rotation steps, each row followed by its count of steps
The counts run from 0 to 463.
[117 161 151 145 132  78 100 127 146 109  75 114 115 146  99 160 183 109
 127 130  84 135 103  83 133 105 162 150 139 152 139 133 152 107 125 153] => 448
[123 139 158 147 172 120  92 132 165 137 131 150 111 186 124 157 146 109
 112 132  79 127 127 120 169 124 184 160 145 177 117 129 128 152 133 111] => 458
[126 127  89 188 105 124 100 116  99 123 117 110 145 164 162 147 125 163
 131 119 113  97 120 150 157 116 110 147 124 101  80 114 156 115 136 191] => 397
[107  87 128 105 100 156 195 147 109 143 103 140 105 137  96 173 137 132
 138 116 136 108  97 105 130 167 168 131 111 129 161 109 112  94  86 118] => 369
[161  88 142 143 161 112  91 127 125 105 142 131 114 180 153 146  99 129
 121 138 107 128 157  95 176 106 174 139 141 161 102 122 102 134 109  87] => 461
[120 109 118 122 150  82 175 104  66 100 143 129 135 104 128 135  93 129
 168 117  92 148 150 113 111 120 153 109 138 132 152 140 106  45 129 125] => 44
[152  68 110 147 150  84  94  90 137 131 167 108 119 151 182 124 130 176
 129  92 119 136 132 110 164 139 107 136 130 138  78 128 133 118 128 125] => 205
[105 131  73 140 136  82 115 104 108  91 129 168 146 119 192 142 116 136
 173 130  84 120 135 138 139 130 162 106 121 146 114 144 111  92 144  93] => 347
[135 132 109 161 122 152 140 136  99 117 131 128 130 115  60 144 142 135
 154 106  81  96 116 103 136 108 159 162  73 149 163 128 122  70 108 167] => 246
[139  91 115 144  98 122 107 119  97  98 142 158 138 183 208 127 130 160
 127 111 147 116 131 130 164 154 145 104 125 160 102 145 106 108 118  92] => 214
[152  71 153 106 133  94 139 148 162 124  85 156 129 159 137 170 111 130
 128 145 137 172 128 110 168 173  99 153 140 100 108 128 139 140 111 153] => 319
[144  67 144 142 120  89  97 123 126 171 138 120 119 143 107 120  87 110
 105 108 108 103 171 116 179 165  99 138 115  88  88 133 119 151 130 159] => 330
[138 121 178 120 144 120 140 143 155 104  45  97 101 183 128 164 157 121
 112 121 130 143 134  88 130 144 143 125 160 135 165 132 140  88 103 118] => 315
[143 145 146 140  71 128  83 159 147 112 104 154 143 188 155 145 158 129
 107 139 143 130 138  89 167 129 165 107 162 148 114 179 150 140 117 112] => 269
[ 82 143 120 126 118 174 156 158 139 171 152 168 146 178 156 128 137 114
 129 116 116 104 129 182 136 177 144 100 150 141 131 172 130 139 157  98] => 220
[139  59 102 150 140  95 110  93 125 143 157 100 110 149 183 124 135 173
 125  88 119 130 116 132 176 149 106 142 123 132  75 125 127 132 135 130] => 206
[ 97  58 110 114  88 111 124 154 113 165 110 123 104 117 156 116 108  96
 119 128 109 101 141 162 142 178 104  94  97 113  86 102 120 164 151 129] => 27
[164 117 140 151 168  80  98 109 190 108 133 154 144 154 130 146 103 133
 156 119  93 116 154  98 142 148  88 169 125 111 123 128 147  87 136 154] => 194
[ 90 158 117 184  98 117  92  94 152 150 123 114 141 139 102 116 197 133
 120 102 102 117 121  89 125 112 168 120 155 114 121 164 135 107 143 156] => 391
[120  88 123  92 132 131 166 168 104  93 122 167 131 127 150 133 101 115
 142 140 109 172 151 137 151 144 164  99 113 169 146 152  85 112 122  73] => 167
[165  61 132 141 160 120 104 137 116 111 137 109 115 179 157 140  84 140
 114 126 113 121 165 113 187 117 155 138 137 145  98 125 102 138 108 100] => 462
[119 117 117  93 135  89 183 128  67 130 190 160 121 115 157 153 130 143
 154 121 107 154  87 138 141 137 160 124 138 168 124 154 128 105 133  99] => 357
[138 155 104 153  84 103  93 133  95  93 176 159 161 129 162 104 111 131
 156 125 109  98 151 106 123 108 136  87 136 136 106 180 147  83 147 122] => 90
[132 131 188 134 167 138 148 150  89  99 113  88 107 154 125 121 135 134
 116  96  95 164 142 142 108 117 115 129 136 183 171 132 140  73 133 148] => 305
[ 85 124 128 126  90 101  98 140 129 109 126 182 135 121 140  88 136  88
 141 134  90 109 165 115 109 158 153  78 112 161 140 141 103 105 144  86] => 32
[155 139 159 117 148 124 134 145 136 116  96 117 105 177 126 165 164 147
 129  94 128 105  93 113 136 177  86 154 111 157 157 138 170  82 112 146] => 58
[119 105 169  95 141 136 170 189 131 150 108 103 119 141 119 105 115 105
 115 101 111 167 157 162 117 161  82  98 127 136 157 155 141 112 154 122] => 172
[151 108 165 117 143 111 131 124 168 139 156 190 134 172 115 156 152 151
 133 101 128 158  95 110 147 187 106 179 126 147 124 138 159 121 112 146] => 61
[129  99 164 139  94 165 137 163  96 139  97  90 117 147  68 124 149 124
  98 101 129 143 150  85 159 113 159 122 122 123 166 156 109 110  95 157] => 123
[116  96 176 104 124 129 178 137 138 142 170 156 110 168 148 121 145 142
 131 104 132 147  98 128  82 176 103 127 155 153 133 108 170  96 135 116] => 364
[129 110 154 102 136 126 183 147  45 132 145  89  87 146 143 149 136 137
 131 102 127  88 105 137 126 142 141 111 129 163 148 129 146  82 118 104] => 360
[149 142 105 149  81 103 106 135  71  98 183 153 150 134 163 109  89 145
 152 123 114  97 158 129 134 112 121  95 130 137 104 166 157  87 148 141] => 91
[132  49 120 143 117 135 130 108 179 169 173 145 136 167 132 130 116 146
 115 101 140 145 145 110 162 156 126 141 147  82  90 133 114 142 111 138] => 72
[126  42 132 111  85  89 104 142 128 132 125 126 117 130 183 110  95 115
 126 131 130 119 161 123 138 166 104  87 128 113  85 110 128 146 137 108] => 25
[101 135 114 141  97 145 125 160 136 154  83 117 119 174 123 163 183 132
 104 120 129 134  90 129 190 139 162 127 144 140 109 160 141 172 127 146] => 266
[ 78 153 141 135 152 109 157 111 122 139 158 173 140 119 115 103 126 100
 156 109  68 155 149 150  84 140 149 112 140 145 163 148 124  81 168 119] => 41
[118 101 139 110 103 169 179 148 120 127  94 131 101 158  96 161 150 126
 134 107 140  80 107 103 126 163 152 121 117 131 179 120 119  83  90 109] => 370
[155 136 178 145 165 121  90 149 155 117 111 121 123 213 153 152 114 124
 100 134 111 112 164 114 166 130 138 138 167 153 123 146 143 123 125 100] => 12
